Each row has a name. After each piece below comes the name of the row it's from, unless a question asks for something else. Each question is about the rows just above it.

Columns, left to right: C F Q B
vapi: [136 163 135 146]
tefi: [146 106  81 179]
nur: [ 99 178  81 179]
Rosez: [136 146 136 102]
Which entry of nur is missing from [ 81  99 178]? | [179]
[146 106  81 179] is in which row? | tefi
Shuffled nur with one entry gone: [179  81  99], missing | [178]
[163 106 178] is in which column, read top down? | F

Columns, left to right: D A M U H G
mufe: [ 90 119 171  93 161 118]
purit: [161 183 164  94 162 158]
ramiz: [160  75 144 128 188 127]
ramo: [ 91 136  61 160 177 109]
Fesak: [160  75 144 180  77 127]
mufe without one entry, shuffled: [119  90  93 171 161]. Gone: | [118]
ramiz without one entry, shuffled: [160 128 144 188  75]. Gone: | [127]
Which row holds this, read backwards? [162  94 164 183 161] | purit
[160  75 144 180  77 127] | Fesak

Columns, left to right: K Y X L E Z W N
vigi: [159 160  97 142 144 124 158 127]
duzup: [157 161  97 142 145 125 158 129]
gamip: [ 83 128 150 119 138 145  99 146]
dufuf: [ 84 123 152 118 134 143  98 142]
gadan: [ 85 121 152 118 133 143  98 141]
penol: [ 84 123 104 103 134 143  98 142]
nazav: [ 85 122 152 118 134 143  98 142]
fes: [102 129 130 120 113 142 119 191]
[159 160  97 142 144 124 158 127] | vigi
Which entry of penol is missing from [ 84  98 142 123 143 134 103]? | [104]
[145 143 143 143] is in which column, read top down? | Z
Which row holds [102 129 130 120 113 142 119 191]? | fes

Columns, left to right: J S V R
ganot: [138 118 139 151]
Nole: [117 144 111 137]
Fumo: [128  75 138 131]
Zopaz: [142 183 128 123]
Bosi: [138 148 120 149]
sekib: [124 151 142  91]
zib: [120  96 126 153]
kuro: [128 140 116 151]
Fakob: [120  72 135 126]
poku: [117 160 127 131]
Duri: [130 136 119 164]
sima: [130 170 128 105]
Which column holds this, read top down? [111 138 128 120] | V
[138 148 120 149] is in which row? | Bosi
Which entry of ganot is missing from [139 118 151]? | [138]
Where do [128  75 138 131] appear? | Fumo

Columns, left to right: Tetip kap fot situd vamus zuvi miv zupu
tubir: [140 110  90 125 120 126 120 133]
kon: [128  90 140 120 126 125 110  64]
Nopo: [ 73 111 106 131 126 127 141 176]
Retal: [173 139 127 106 126 127 103 118]
[120 126 120 125  90 110 140] is which row, read backwards? | tubir
[173 139 127 106 126 127 103 118] | Retal
Which row holds this, read backwards? [125 126 120] | kon
[128  90 140 120 126 125 110  64] | kon
Which entry of Nopo is missing from [ 73 141 106 176 126 111 131]? | [127]
[140 110  90 125 120 126 120 133] | tubir

Columns, left to right: Pume Gub vunit Tor
Nube: [107 147  95 119]
suboz: [ 81 138 142 136]
vuk: [142 138  62 149]
baraf: [ 90 168 127 128]
sotez: [103 127 129 142]
Mugu: [140 140 106 110]
tetup: [152 107  90 151]
lup: [ 89 131 134 141]
pag: [119 132 117 129]
Which entry of vuk is missing from [ 62 149 142]? | [138]
Which row holds this, read backwards? [132 119] | pag
[ 89 131 134 141] | lup
[140 140 106 110] | Mugu
[136 142] is which row, read backwards? | suboz
Which entry of baraf is missing from [168 128  90]? | [127]

Columns, left to right: liba dasap zesut Ret zevu Dori vas tagit rora
felik: [192 121 134 143 120 131 124 131 134]
nogop: [138 121 123  67 120 122 124 132 146]
duf: [ 77 121 115  69 120 137 124 127 146]
temav: [116 121 123  77 120 134 124 131 146]
muran: [116 123 123 120 120 134 125 130 135]
Which row holds [130 125] read backwards? | muran
Which entry of temav is missing from [124 123 116 131 146  77 134 121]? | [120]
Where do [192 121 134 143 120 131 124 131 134] appear? | felik
[116 123 123 120 120 134 125 130 135] | muran

Columns, left to right: bagof lif lifup pimul fipu
guna: [188  85  97 142  77]
kimot: [128 128 128 128 128]
Pov: [113 118 143 105 128]
Foni: [190  84 149 148  81]
rafes: [178  85  91 140 140]
vunev: [ 84 179 109 107 142]
Badar: [114 113 145 105 127]
rero: [178  85  91 140  79]
nel: [190  84 145 102 127]
vizi: [113 102 116 137 147]
tozok: [116 102 137 113 127]
Which column holds this, read top down? [128 143 149  91 109 145  91] | lifup
Which entry of Foni is missing from [149  81  84 190]? | [148]
Which row holds this, read backwards? [113 137 102 116] | tozok

Columns, left to right: Faz lolu Kufe lefol
Bur: [120 122 113 120]
Tuda: [140 123 119 140]
pum: [120 122 113 137]
[120 122 113 120] | Bur

Columns, left to right: pifi punim Mel tode turit
sek: [161 164 119 193 194]
vetik: [153 141  95 133 110]
Fube: [109 152 141 139  58]
baf: [135 130 126 138 123]
nusa: [109 152 141 139  91]
Mirel: [126 120 132  98 130]
Which column holds [141 126 141] top down? | Mel
[109 152 141 139  58] | Fube
Which entry of sek is missing from [119 194 164 161]? | [193]
[109 152 141 139  91] | nusa
Which entry of vetik is missing from [153  95 141 133]? | [110]

Columns, left to right: dem mupe zuzip kovi muk vima dad div
Meku: [ 59 125 148 103 169 183 148 134]
reki: [110 108 111 150  84 101 116  80]
nuvov: [103 142 123 153  95 109  89  80]
peb: [ 85 128 150  92 176 180 149 148]
vepog: [ 90  67 118 131 115 138 173  97]
Neri: [127 129 115 119 108 109 119 127]
pino: [170 137 117 132 116 103 121 147]
Dig: [109 103 135 165 128 144 145  96]
bire: [134 145 119  89 153 109  95  80]
Mored: [108 159 155  80 192 179 141 187]
Sedog: [ 67  90 136 171 120 128  90 100]
[118 115 117 135 119] is in which column, read top down? | zuzip
[117 135 119 155] is in which column, read top down? | zuzip
[ 90  67 118 131 115 138 173  97] | vepog
Which row holds this, read backwards? [155 159 108] | Mored
Which row holds [121 103 116] read backwards? | pino
[ 80  89 109  95 153] is which row, read backwards? | nuvov

Columns, left to right: Fegul Bek noru kem Seb Komep Mifan sezi meno ruge
fuz: [114 115 125 127 113 112  90 127 119 106]
Lamil: [156 117 124 127 121 101 108 127 121  89]
Komo: [156 113 125 127 112  77 129 127 119  63]
samo: [104 112 125 127 102  95 117 127 114  86]
zamep: [155 117 124 127 121 123 108 127 121  89]
zamep without one entry, shuffled: [155 123 121 121 108 127 127 117  89]. Gone: | [124]
The row with [156 113 125 127 112  77 129 127 119  63] is | Komo
[114 115 125 127 113 112  90 127 119 106] | fuz
Which column holds [124 125] top down? | noru

Columns, left to right: Lifal nolot tova tobap busup bulek
lib: [158 180  66 112 102 121]
zapo: [174 175 185 188  87  98]
kiz: [160 180  65 110 104 121]
Rit: [117 104 188 110 128 144]
Dagag: [171 191  71 109  94 122]
vovi: [171  78 100 127 143 158]
Which entry of zapo is missing from [ 87 188 175  98 185]? | [174]
Which entry of Dagag is missing from [109  94 122 191  71]? | [171]

Columns, left to right: femod dep teruv bas tata peno monun Vemip fepap
lurek: [110 120 104 148 148  93 146 152 119]
Mokug: [128 128 128 128 128 128 128 128 128]
mavan: [135 136 138 115 119 139 119 105  97]
fom: [108 103 102 148 151  93 146 153 121]
piliv: [101 129 163 124 127 148 115 143 138]
zar: [159 101 119 132 132 149 133 114 179]
meso: [138 139 136 112 116 139 117 104  95]
tulap: [113 120 105 141 144 101 139 144 125]
fid: [136 138 138 113 118 140 118 104  92]
benit: [151 158 108 108 106 139 118 154 127]
Togi: [133 138 135 114 120 138 119 111  94]
damo: [104 128 156 123 129 149 116 143 140]
[127 132 116 144 118 106 120 129] is in which column, read top down? | tata
Which entry of fom is missing from [103  93 151 121 146 153 108 148]? | [102]
Which row holds [128 104] read backwards? | damo

Columns, left to right: vek Vap las gitet beku Davu padop
degef: [127 129 130 130 128 125  96]
fol: [126 143 128 130 128 125  96]
Zut: [126 143 125 130 128 128  64]
Which row holds [125 128 130 130 129 127] read backwards? | degef
[126 143 128 130 128 125  96] is in which row? | fol
Which row holds this, read backwards? [125 128 130 128] | fol

Columns, left to right: gagam lega Bena tet kika zalak
ruru: [100 122 127 100 122 120]
Nusu: [104 124 127  95  93  99]
gom: [116 124 127 111 167 117]
mup: [116 124 127 125  96  86]
disi: [108 123 127 107  68 117]
maku: [131 125 127 142 172 136]
Mevu: [131 125 127 142 173  84]
Fiso: [131 125 127 142 172  84]
vura: [116 124 128 117 104 151]
[131 125 127 142 172 136] | maku
Which column holds this, read top down? [167  96  68 172 173 172 104] | kika

Columns, left to right: nari Lev lapi big Vige
pulus: [120 136 102 145 125]
Balek: [131 148  91 121 115]
Rar: [ 98 145  81 107  98]
Mezu: [143 166 157 110  83]
Loz: [170 109 165  84 133]
Fuzur: [147 129  87 174 173]
lutet: [164  77 127  97  88]
Pigo: [ 98 133 103 132 115]
muten: [147 129  87 174 127]
fuzu: [ 94 147 122 160 126]
zep: [131 148  91 121 151]
Which column holds [145 121 107] top down? | big
Which column holds this, read top down? [170 147 164  98 147  94] | nari
[131 148  91 121 115] | Balek
Which column holds this, read top down? [ 91  81 157 165  87 127 103  87 122] | lapi

Columns, left to right: nefak faf kad nusi ripev gama
Poti: [138 175 123  94  95 111]
Vilig: [150 193 142  60 104 120]
Pif: [192 142  60 104  95 163]
todo: [138 175  94 123 104 193]
bak: [124 125 168 177 114  99]
Which entry of bak is missing from [114 125  99 168 177]? | [124]
[192 142  60 104  95 163] is in which row? | Pif
Which column holds this, read top down? [ 95 104 114] | ripev
[138 175  94 123 104 193] | todo
[104  60 142 192] is which row, read backwards? | Pif
Which row holds [104  60 142 193] read backwards? | Vilig
[ 60 142 192] is which row, read backwards? | Pif

Columns, left to right: Vazi Momaz Lipu sada
kopi: [143 113  91 126]
Tapo: [ 99  57 102 129]
pesu: [ 99  57 124 130]
Vik: [137 121 174 128]
peve: [125 122 173 128]
Rati: [135 150 124 128]
Gidi: [143 113 173 128]
The row with [143 113  91 126] is | kopi
Which column holds [174 173 124 173] top down? | Lipu
[113  57  57 121 122] is in which column, read top down? | Momaz
Where do [143 113 173 128] appear? | Gidi
[135 150 124 128] | Rati
Which column holds [122 150 113] top down? | Momaz

Columns, left to right: Sikav tava sefub pala
zogi: [172  77 119 114]
vike: [197  98 132 137]
Sug: [100 132 137 113]
[132 137] is in which column, read top down? | sefub
[132  98 197] is which row, read backwards? | vike
Which row holds [137 132  98] read backwards? | vike
Which column holds this, read top down? [77 98] | tava
Which row holds this, read backwards? [113 137] | Sug
Which entry of vike is missing from [132 197 137]? | [98]

Columns, left to right: tis ladig kaz megav Feba dol zifa
bato: [140 147 130 132 118 125 141]
rak: [147 168 127  99 150 115 100]
zus: [140 147 130 132 118 116 126]
Zaliz: [155 123 102 155 114  98 188]
Rel: [140 155 123 102 154 122  98]
[140 147 130 132 118 116 126] | zus
Which row holds this, read backwards? [ 98 122 154 102 123 155] | Rel
[155 140] is in which column, read top down? | tis
Which row holds [140 147 130 132 118 125 141]? | bato
Zaliz without one entry, shuffled: [155  98 188 123 155 114]. Gone: | [102]
Which entry of Rel is missing from [155 102 140 122 154  98]? | [123]
Which row holds [102 123 155 140] read backwards? | Rel

Columns, left to right: tobi Mam meten Zagil mino dobun gep lomis mori
Pigan: [157 159  86 121 127 160 136 134 128]
fimad: [102  85 154  74 127  84 104 143 128]
fodis: [127 136 107 110 128 136 165 143 128]
tudi: [145 163  95 177 128 160 102  95 128]
mutez: [133 113 121  59 127 115 126 162 128]
Which row holds [160 128 177] read backwards? | tudi
Shuffled fimad with one entry gone: [128 102 104  85 127 143  84  74], missing | [154]
The row with [145 163  95 177 128 160 102  95 128] is | tudi
Shuffled fimad with one entry gone: [127  74 102 154 143 128  84 104], missing | [85]

